In the rows, zero is written as 128.
Each path below is one point turned by a fixed rotation once a step. After each direction that follows a path, write how fast that rotation turns it, in degrees each step (0 if it stays still).
Each turn is a multiple of 5 degrees from 10 to 175, or 0.
Each row of a path follows its step; steps can be skipped.
path 1
step 1: [135 116 125 130 131 125 121 125 135 136 131 121 120 141 130 123 123 126
 128 124 131 134 130 131 135 121 128 127 128 131 131 129]
step 2: [133 125 132 130 129 120 136 131 128 122 125 130 128 136 134 136 122 129
 123 130 116 129 124 127 126 125 131 142 128 120 122 126]
step 3: [133 124 126 127 133 136 121 125 119 143 125 131 128 127 139 136 131 121
 131 128 126 130 132 136 127 129 136 132 125 129 130 125]
step 4: [132 131 126 130 123 119 132 123 126 127 142 132 121 129 137 130 123 125
 128 139 128 127 133 130 123 125 118 131 133 134 128 123]
step 6: [126 125 129 137 127 118 124 128 131 133 131 130 128 120 135 126 138 134
 127 138 129 127 126 126 142 126 128 131 122 130 137 126]
step 7: [127 135 114 124 129 126 141 123 130 132 123 127 128 134 130 128 136 136
 134 126 124 129 126 130 132 135 122 132 137 126 131 128]
step 12: [128 137 123 119 131 133 128 127 127 130 112 136 127 124 136 134 131 125
 124 129 134 129 136 124 127 126 133 123 129 132 127 120]
step 14: [135 139 127 123 123 129 143 126 128 127 122 128 125 131 123 130 138 135
 129 123 128 120 126 127 136 135 125 127 127 129 121 129]
step 15: [136 125 125 121 121 130 124 133 134 128 126 119 133 116 126 123 130 129
 128 134 133 127 130 127 135 131 135 127 123 124 141 127]
step 16: [123 134 125 122 121 121 129 125 119 123 125 127 138 130 124 124 132 140
 128 131 125 133 124 132 119 131 119 124 131 121 129 128]
step 17: [138 131 129 120 133 129 120 128 128 134 123 122 126 137 120 120 124 127
 129 121 135 128 124 130 128 125 128 115 122 132 131 126]
Directions:
[129 128 129 129 127 125 125 130 127 128 131 126 129 128 127 130 129 124
 131 130 131 131 129 126 131 125 129 127 128 127 130 130] => 155
[128 125 126 127 129 127 128 131 127 128 133 126 129 126 127 129 128 130
 124 128 127 128 128 126 128 126 125 129 125 131 129 127] => 155
[127 125 127 127 128 126 127 128 131 128 129 126 132 133 127 128 127 129
 127 126 126 129 126 130 128 129 129 125 128 125 130 125] => 45
[127 130 131 129 128 129 128 127 126 129 128 129 127 130 125 128 126 130
 126 127 125 125 127 128 134 124 130 129 127 128 129 129] => 90
[126 128 125 129 124 130 130 128 130 127 129 127 127 127 129 128 132 132
 132 128 129 125 127 126 127 126 129 126 126 128 131 130] => 45
path 2
step 0: [119 125 133 131 139 125 127 125 126 128 128 119 128 131 115 139 128 132
 136 124 130 134 126 120 132 126 130 125 123 124 121 118]
step 1: [120 133 135 138 127 123 124 130 124 125 137 120 126 127 127 128 132 130
 121 133 124 126 127 119 142 126 136 129 122 133 134 122]
step 2: [124 124 134 131 127 121 123 139 135 130 134 134 125 131 141 124 123 130
 124 131 129 125 127 123 134 138 125 134 132 126 142 124]
step 3: [118 126 118 118 131 120 126 129 135 121 122 135 129 138 132 127 127 135
 131 124 138 132 125 127 127 133 123 134 134 134 130 124]
step 4: [122 127 123 120 130 120 126 124 134 124 122 132 128 133 131 136 126 130
 130 134 132 132 126 125 128 119 136 118 114 136 120 131]
step 5: [136 133 122 128 127 127 124 129 132 131 138 133 124 126 129 125 132 131
 123 149 126 124 131 126 126 120 134 130 117 130 126 129]
step 8: [130 129 131 130 135 130 128 127 125 126 133 123 139 128 126 131 118 123
 132 128 124 128 130 128 117 137 132 116 116 138 125 133]
step 11: [122 133 126 131 117 125 128 126 117 127 122 125 114 128 132 129 131 124
 128 122 134 133 132 134 129 142 125 124 123 136 134 124]
step 13: [133 124 134 122 124 125 127 118 129 127 129 143 125 128 123 129 128 125
 129 131 121 129 122 129 128 115 123 135 137 139 128 128]
step 15: [132 129 123 135 126 129 132 135 127 124 116 119 121 128 123 127 126 121
 133 137 128 133 141 139 130 130 133 136 126 125 123 124]
step 16: [137 125 133 129 135 124 130 121 128 126 117 121 134 121 125 130 119 123
 121 133 124 125 132 121 130 136 135 139 134 127 123 132]
Directions:
[125 127 127 128 127 132 126 130 128 127 126 133 129 128 127 126 129 128
 129 125 130 131 131 128 130 130 125 129 126 126 127 128] => 95
[130 128 128 130 128 127 130 131 131 127 130 128 127 128 126 128 129 126
 130 130 131 127 128 127 122 130 126 129 128 126 129 125] => 115
[127 125 129 124 131 129 130 127 127 128 130 131 127 126 129 132 129 131
 128 128 128 126 127 131 127 129 127 131 131 126 130 128] => 100
path 3
step 0: [127 120 123 111 136 126 133 130 129 123 131 124 130 134 134 132 127 136
 126 135 122 126 131 132 125 134 127 124 129 122 129 131]
step 5: [123 127 134 118 138 134 131 119 133 124 124 128 118 130 128 129 130 125
 128 136 122 123 130 122 130 133 133 122 130 125 123 122]
step 6: [123 125 124 129 124 140 127 129 138 127 128 121 127 133 136 132 129 136
 123 137 122 130 130 128 128 127 132 132 133 127 117 137]
step 7: [129 136 132 130 131 122 128 119 137 133 126 127 123 137 131 134 121 136
 118 131 125 126 132 132 127 124 120 124 121 127 123 125]
step 8: [128 126 135 120 124 134 129 126 132 121 128 132 132 137 135 135 120 129
 121 132 121 130 119 129 120 132 125 123 129 131 137 131]
step 9: [120 123 137 130 135 125 140 134 127 124 126 125 120 129 134 130 129 138
 124 135 124 123 122 131 128 130 124 123 135 128 124 121]
step 11: [121 127 119 122 133 123 129 124 133 133 129 129 125 129 139 129 126 128
 124 143 123 129 135 127 123 123 128 119 127 131 125 134]
step 12: [125 136 136 122 126 130 126 131 127 130 116 127 124 130 136 136 120 136
 120 134 124 128 130 125 130 130 125 132 127 121 133 138]
step 13: [119 129 139 131 130 128 133 124 137 119 121 126 132 129 130 129 127 120
 118 133 122 122 124 122 123 122 124 125 128 126 126 123]
step 15: [126 125 138 132 127 129 125 122 133 127 134 122 119 128 131 136 126 130
 125 135 122 125 138 129 132 130 129 115 134 133 123 131]
step 16: [123 134 126 116 133 140 130 124 140 132 127 132 127 130 130 133 120 132
 120 136 129 130 130 133 127 133 129 127 133 122 127 125]
Directions:
[129 126 128 129 129 130 125 127 130 127 130 128 128 132 127 130 128 131
 127 127 131 129 126 134 126 131 127 127 129 130 127 125] => 40
[127 127 129 131 132 125 128 126 128 131 127 128 124 127 128 127 129 127
 128 130 129 127 128 126 126 126 127 125 126 130 126 124] => 175
[127 126 131 128 130 128 128 126 125 123 127 128 130 130 128 125 130 129
 130 129 127 128 127 127 129 127 131 131 129 128 125 125] => 85
[125 129 126 131 129 131 131 131 132 127 126 127 128 126 127 130 129 128
 128 128 130 127 125 126 128 129 127 132 129 127 126 126] => 100
path 4
step 0: [131 136 126 136 135 126 115 125 131 123 132 127 126 131 122 134 127 119
 133 132 126 127 133 129 129 138 129 128 128 133 129 127]
step 1: [132 128 122 125 118 131 126 130 131 120 132 123 134 131 128 118 129 130
 133 124 124 130 128 119 132 135 129 135 124 129 121 127]
step 4: [131 133 128 126 125 128 126 134 124 121 139 128 130 129 128 116 128 121
 132 134 128 126 130 128 133 135 125 121 132 130 118 129]
step 6: [130 130 128 134 130 128 122 129 134 118 134 130 123 128 124 129 136 123
 132 127 126 131 133 122 132 137 128 130 121 136 135 134]
step 7: [132 123 131 130 120 133 134 133 128 123 134 123 134 130 126 120 122 124
 134 123 128 135 122 127 132 136 132 127 125 124 121 125]
step 8: [132 130 128 128 132 126 116 129 130 131 135 128 126 129 123 131 119 124
 137 133 133 130 128 133 137 131 135 125 137 133 130 128]
step 9: [132 127 117 132 127 127 123 129 129 119 129 127 127 136 131 127 129 126
 138 124 122 133 138 123 123 135 124 133 129 131 121 130]
step 11: [135 126 125 133 131 129 123 133 128 123 128 125 129 121 124 136 124 131
 138 121 134 132 128 128 128 136 136 129 130 128 135 120]
step 12: [135 123 133 135 129 128 121 133 127 123 135 125 131 134 128 122 134 118
 134 130 122 128 132 125 133 134 125 125 126 134 128 136]
step 16: [128 135 131 129 123 128 124 134 126 128 130 124 126 132 127 123 122 122
 130 125 136 131 123 131 138 139 131 119 136 130 132 128]
step 17: [141 129 120 136 131 125 120 132 126 121 128 128 129 122 126 131 125 129
 140 129 133 128 132 128 124 133 130 131 129 133 123 129]
Directions:
[128 126 128 128 127 128 129 128 127 126 130 128 127 131 130 126 127 127
 123 128 127 128 125 131 126 128 134 127 130 129 127 126] => 130
[125 128 124 127 129 128 128 126 131 126 129 130 126 126 128 128 130 131
 125 124 130 128 129 124 129 127 130 129 126 129 126 129] => 85
[128 130 130 129 127 126 129 127 130 126 128 129 128 132 129 128 125 126
 125 124 125 126 129 129 128 131 124 127 126 127 128 129] => 120
[130 126 125 129 126 129 130 128 127 128 124 125 131 129 129 129 126 130
 129 124 128 130 128 127 125 129 129 130 128 125 126 125] => 175
[130 124 130 128 131 127 126 127 129 125 128 132 130 126 128 128 125 131
 130 125 128 125 128 130 129 125 128 130 131 128 129 129] => 120
path 5
step 3: [126 126 119 126 129 142 131 136 122 131 128 129 134 133 130 132 133 135
 128 136 122 138 124 117 134 129 126 124 124 117 121 131]
step 5: [128 124 116 130 118 141 130 127 128 124 134 137 133 131 134 135 135 127
 136 132 133 124 137 130 126 126 117 132 121 130 129 132]
step 6: [137 121 120 128 111 129 120 126 136 126 135 134 133 129 130 125 120 128
 134 129 129 133 129 119 126 125 132 136 123 123 123 125]
step 7: [142 131 117 115 124 133 124 125 132 128 126 137 131 126 127 123 133 124
 129 126 128 132 128 117 129 123 124 123 132 126 132 142]
step 8: [128 134 115 124 131 135 128 125 128 124 133 135 134 123 130 115 132 125
 127 120 130 125 129 119 134 135 133 140 129 123 134 123]
step 9: [129 121 115 120 132 134 132 132 132 140 135 130 126 123 122 121 129 133
 137 126 121 132 137 130 135 135 126 134 125 129 131 133]
step 10: [124 122 125 109 118 122 134 135 132 128 133 120 133 134 123 121 130 124
 132 119 131 126 136 122 131 130 127 131 124 129 130 125]
step 12: [115 125 124 117 124 134 132 132 126 131 135 132 134 129 125 127 124 139
 122 130 129 130 125 116 126 130 138 130 133 117 120 129]
step 13: [125 123 122 129 122 130 139 125 125 136 126 128 142 123 130 127 131 132
 122 124 128 133 138 124 128 138 128 120 138 130 124 139]
step 15: [139 112 125 136 119 126 123 131 129 133 134 128 140 128 125 130 128 134
 134 127 130 132 128 128 132 132 125 127 123 114 125 133]
step 17: [129 125 114 134 123 136 118 125 114 122 127 132 134 119 128 128 131 133
 126 118 133 131 128 121 133 132 124 135 130 131 131 128]
Directions:
[126 127 129 127 124 128 124 126 125 128 129 130 125 128 125 128 126 126
 126 129 128 128 128 125 126 126 127 129 131 128 128 130] => 70
[128 127 132 131 127 131 125 127 130 129 127 129 132 128 130 129 131 128
 127 130 130 129 128 126 125 131 126 127 125 128 126 128] => 35
[128 130 126 126 130 127 129 126 126 127 127 128 132 130 126 128 129 123
 127 126 132 129 128 130 125 128 124 128 130 130 128 127] => 120
[129 130 131 128 130 129 128 128 126 126 128 131 129 130 126 124 131 128
 128 127 128 128 124 128 130 126 130 128 127 124 125 132] => 85
[126 127 127 130 131 130 130 128 125 128 128 131 129 126 130 128 125 128
 131 127 129 125 126 128 125 127 126 131 125 126 130 126] => 120
path 6
step 0: [131 126 139 131 126 137 122 127 132 133 120 126 125 128 132 136 124 121
 129 130 136 123 124 122 122 131 129 137 127 121 125 144]
step 1: [119 134 127 122 127 128 129 130 131 127 122 121 131 138 135 131 135 129
 129 140 128 135 131 124 139 136 130 133 138 128 125 139]
step 2: [129 127 122 125 132 128 125 121 137 131 126 137 123 120 131 128 130 135
 120 129 132 128 115 128 131 137 126 127 126 136 131 146]
step 4: [125 127 134 120 136 121 127 123 134 126 120 120 136 134 122 125 130 125
 129 129 133 130 121 123 134 133 140 129 133 131 118 140]
step 6: [131 142 123 128 135 133 118 129 127 132 126 120 125 130 133 133 130 124
 128 126 129 119 125 120 121 127 128 126 128 125 120 145]
step 8: [116 134 120 128 135 127 133 127 135 138 131 130 124 127 132 126 131 126
 121 123 133 132 119 137 129 131 139 122 122 128 128 140]
step 11: [117 125 125 125 127 128 123 126 133 133 124 124 126 133 138 134 131 122
 115 131 133 128 124 138 128 128 128 136 121 130 135 142]
step 13: [129 132 138 118 121 131 129 125 136 136 122 125 135 116 126 127 135 119
 126 131 123 129 119 130 133 134 128 128 131 131 125 140]
step 14: [124 124 133 128 135 134 135 125 131 131 126 134 124 134 134 132 129 124
 124 129 141 140 122 134 131 131 137 137 129 120 127 139]
step 15: [127 132 129 125 128 129 123 134 139 123 133 122 135 129 132 141 123 137
 128 129 123 128 123 122 130 136 133 135 126 126 123 144]
step 17: [116 133 129 130 131 128 126 126 131 131 115 125 122 124 136 137 134 126
 125 131 138 137 130 121 127 132 134 127 127 126 132 143]
Directions:
[129 124 130 129 127 128 128 129 129 126 130 126 130 131 126 128 125 128
 129 126 127 129 127 129 126 126 133 132 127 127 126 129] => 70
[128 126 129 128 129 130 129 132 129 130 129 127 129 127 125 126 127 127
 130 127 126 124 129 126 128 128 123 127 128 124 126 131] => 115
[132 129 124 129 129 131 125 129 130 129 132 130 129 126 129 130 127 132
 127 129 126 126 127 129 127 127 129 127 129 130 127 128] => 110
[128 129 131 126 129 127 129 130 130 126 128 129 130 130 129 127 129 130
 129 123 125 128 129 125 131 130 127 129 129 133 127 127] => 130
path 7
step 3: [123 126 137 136 122 129 131 135 123 122 132 130 124 131 131 128 129 132
 132 128 130 128 122 134 128 129 121 130 132 136 137 123]
step 4: [125 118 126 129 131 123 125 127 129 130 129 130 135 128 135 142 129 129
 133 130 129 131 127 120 133 129 134 132 134 128 122 131]
step 5: [129 128 123 129 125 125 126 125 132 133 127 140 132 132 130 120 133 134
 121 129 123 135 127 137 125 121 126 132 123 127 125 127]
step 7: [136 126 124 129 130 124 140 134 126 121 133 128 137 128 127 134 125 128
 130 126 129 132 126 129 132 124 136 124 124 124 130 137]
step 10: [136 133 122 134 133 126 127 125 127 135 128 127 133 132 119 123 124 131
 125 127 126 131 125 135 126 122 127 119 118 125 124 128]
step 11: [127 130 128 122 131 131 128 125 132 120 137 121 123 128 128 124 123 127
 126 128 131 132 130 124 121 135 128 121 130 131 141 123]
step 12: [140 130 133 129 131 128 126 136 128 120 125 127 130 129 133 129 130 121
 137 120 130 123 124 127 130 127 139 128 128 128 126 132]
step 13: [119 126 137 134 135 123 123 125 129 133 127 125 126 132 124 129 132 129
 126 126 129 127 120 136 121 124 126 123 133 124 122 122]
step 14: [126 131 121 127 131 130 119 129 132 136 129 129 130 126 130 124 125 121
 133 123 129 139 130 122 127 140 126 132 130 132 129 123]
step 15: [140 124 127 131 129 121 118 136 123 126 127 126 125 130 124 122 126 136
 129 129 129 127 131 127 127 123 130 129 116 127 129 129]
step 16: [119 126 136 123 126 131 127 137 129 126 140 124 127 133 128 131 132 130
 125 128 132 129 126 131 122 129 128 129 133 124 139 129]
Directions:
[127 128 129 127 130 129 130 130 130 129 126 129 127 133 127 131 126 129
 126 127 125 127 131 128 127 128 125 128 131 129 131 124] => 140
[128 128 129 132 130 125 128 129 129 126 128 130 128 126 124 127 131 127
 127 129 124 127 128 128 128 124 128 127 125 126 129 127] => 140
[129 127 125 132 129 132 128 129 129 128 128 125 125 126 128 127 126 128
 124 128 128 132 129 130 129 129 127 130 126 126 126 127] => 85
[123 129 128 129 128 127 127 127 126 126 130 126 126 131 128 127 126 127
 124 128 128 127 125 126 128 125 129 129 126 132 127 127] => 145
[129 127 124 127 128 127 126 130 130 126 129 129 125 128 131 127 130 132
 126 129 127 126 130 126 128 129 134 126 130 129 128 128] => 100
path 8
step 0: [122 125 123 130 117 121 129 125 117 136 132 129 124 126 128 133 129 128
 121 128 132 131 121 125 131 125 130 139 124 130 126 121]
step 1: [124 135 129 125 128 143 125 132 129 139 123 135 124 125 121 123 127 133
 126 122 127 129 126 127 131 125 126 126 132 120 124 134]
step 2: [129 121 119 128 126 125 135 124 117 129 128 129 121 117 124 123 133 127
 127 134 131 134 123 122 132 124 130 135 129 132 132 124]
step 5: [125 126 122 135 126 137 126 125 126 139 132 126 126 131 132 126 123 137
 123 126 130 129 129 128 125 128 133 122 127 116 131 117]
step 6: [133 122 122 132 130 125 132 133 129 123 127 134 123 120 117 126 127 130
 130 113 129 131 117 129 132 126 130 132 129 124 126 132]
step 7: [125 127 126 136 134 137 125 123 123 131 137 134 121 127 134 123 127 130
 130 133 128 130 130 126 131 120 133 124 120 123 127 118]
step 10: [133 126 123 131 128 116 128 123 135 129 132 128 130 129 121 118 128 131
 127 126 127 132 128 128 125 123 132 124 134 112 133 132]
step 13: [124 131 122 133 128 128 123 126 118 132 129 130 125 131 121 123 133 123
 135 120 133 129 136 125 135 135 136 134 124 129 131 133]
step 14: [123 127 132 118 132 123 124 122 125 128 135 134 127 124 119 125 124 133
 120 134 128 129 128 127 124 121 123 129 120 118 128 135]
step 15: [130 134 129 131 126 124 120 126 121 135 126 125 128 123 127 117 130 119
 136 126 129 128 131 123 135 124 138 130 134 129 132 136]
step 16: [114 128 133 127 126 124 127 124 130 132 136 125 125 125 121 124 123 134
 115 133 131 125 125 127 126 130 125 133 121 126 137 129]
Directions:
[130 130 128 128 127 127 128 128 126 126 126 124 129 126 128 124 125 128
 127 132 130 126 129 129 125 128 128 126 130 129 132 130] => 60
[128 127 125 128 124 127 126 128 128 127 130 127 126 129 125 133 128 128
 126 128 132 128 128 128 126 133 129 128 127 127 130 128] => 135
path 9
step 0: [120 126 134 131 123 130 134 132 130 133 129 126 137 128 126 128 131 136
 142 121 124 127 134 133 121 132 135 129 129 130 127 135]
step 1: [130 119 127 126 133 123 119 131 128 127 132 132 129 135 124 129 132 131
 139 121 126 140 120 131 123 131 133 123 132 130 130 131]
step 2: [129 130 137 136 135 124 123 128 124 133 131 129 123 135 122 132 134 127
 133 132 122 129 128 129 123 128 131 136 138 124 129 117]
step 3: [126 121 136 138 130 134 128 129 126 134 125 130 131 122 129 133 129 133
 137 124 126 127 138 134 131 135 129 134 133 138 131 126]
step 4: [136 119 130 130 131 124 126 123 118 120 132 131 130 123 125 133 135 127
 130 122 126 141 129 130 127 136 126 124 131 132 130 133]
step 6: [129 127 132 130 135 135 125 134 127 124 126 128 129 125 126 123 131 136
 134 127 124 121 135 135 126 128 119 136 125 140 126 134]
step 7: [127 120 131 125 126 127 130 128 126 120 138 128 125 130 127 130 141 128
 126 122 123 131 125 128 123 131 118 132 130 131 134 139]
step 8: [124 129 142 126 126 122 123 132 124 134 134 121 121 131 127 129 133 127
 125 133 117 125 127 135 125 126 130 120 128 131 131 134]
step 11: [124 129 134 127 122 122 124 133 126 135 132 125 130 132 123 133 127 128
 140 127 116 130 129 131 122 136 131 119 127 127 122 130]
step 13: [129 123 137 133 128 128 124 126 130 134 140 136 132 131 125 126 133 124
 134 122 126 133 131 127 129 129 126 141 137 128 132 124]
step 14: [123 123 140 133 123 127 123 130 118 129 126 132 124 127 124 138 122 126
 134 126 122 132 131 131 130 137 125 125 133 135 126 126]
Directions:
[132 126 128 127 130 127 127 127 130 129 126 131 126 126 131 127 128 130
 126 123 129 128 126 128 126 129 129 129 128 127 126 131] => 125
[126 130 129 128 127 130 127 126 131 128 131 126 125 129 130 127 128 131
 129 129 129 128 126 126 124 129 131 127 124 129 130 128] => 35
[129 129 130 132 133 128 128 127 131 129 127 128 130 126 127 131 128 126
 130 131 128 124 124 128 127 126 126 127 128 127 127 129] => 110
[131 131 126 127 127 127 129 128 127 125 128 127 132 127 126 126 127 128
 132 127 127 128 130 129 125 129 128 128 125 125 123 129] => 65
path 10
step 1: [136 131 130 117 133 131 128 127 131 127 127 131 132 132 140 125 124 135
 131 125 130 125 137 115 132 137 127 128 132 133 133 130]
step 3: [134 131 118 120 138 126 124 129 121 120 136 132 125 131 133 136 122 127
 138 122 125 119 129 135 127 131 127 124 131 126 127 126]
step 4: [135 136 123 115 125 122 120 134 133 128 127 133 125 129 126 124 125 130
 132 126 132 130 134 126 126 139 132 128 141 130 133 125]
step 6: [135 132 123 130 141 126 115 125 132 128 128 126 130 134 128 130 124 127
 130 113 126 120 126 129 132 133 123 131 129 129 130 121]
step 8: [132 128 132 120 131 119 119 121 123 128 129 135 126 136 125 126 125 122
 133 130 137 130 136 126 135 129 130 126 141 129 131 123]
step 9: [126 122 125 127 138 120 127 138 132 132 127 129 132 137 124 128 124 129
 126 121 132 127 127 129 139 136 129 127 131 131 129 114]
step 10: [124 130 123 120 132 125 120 119 131 128 132 128 127 137 131 125 124 122
 128 115 126 120 131 119 132 134 131 124 119 129 126 125]
step 11: [135 133 127 129 127 125 122 125 127 125 142 133 125 129 126 122 126 120
 128 132 130 122 127 120 140 130 132 133 131 131 136 119]
step 12: [127 122 128 128 133 119 125 131 124 133 133 135 126 139 133 130 125 123
 132 131 130 123 132 134 133 126 135 116 131 131 132 117]
step 15: [138 130 124 135 136 121 127 122 131 131 137 131 131 132 140 127 124 123
 134 134 128 120 130 122 132 123 129 127 130 127 130 118]
step 17: [130 132 125 117 127 125 127 129 129 122 127 130 131 133 137 121 128 134
 132 131 123 126 140 121 131 137 132 119 136 134 125 126]
Directions:
[133 127 126 123 126 126 130 128 126 131 126 129 127 129 127 129 128 128
 127 129 129 128 126 128 128 123 129 126 130 130 130 128] => 90
[130 128 128 124 129 130 126 129 129 127 126 130 129 126 128 132 128 129
 130 125 128 130 127 130 125 129 125 131 132 127 128 129] => 20
[127 129 132 128 126 129 128 128 129 130 131 128 126 127 130 129 131 127
 128 130 129 131 131 123 130 128 128 130 132 127 130 129] => 110
[128 128 127 128 130 129 129 127 128 132 126 127 130 128 129 128 128 130
 125 124 128 131 128 122 128 129 126 129 125 130 126 127] => 85
[133 129 128 131 129 126 127 130 132 126 126 126 126 126 125 127 128 127
 128 129 131 129 129 127 127 129 128 130 126 131 129 127] => 155
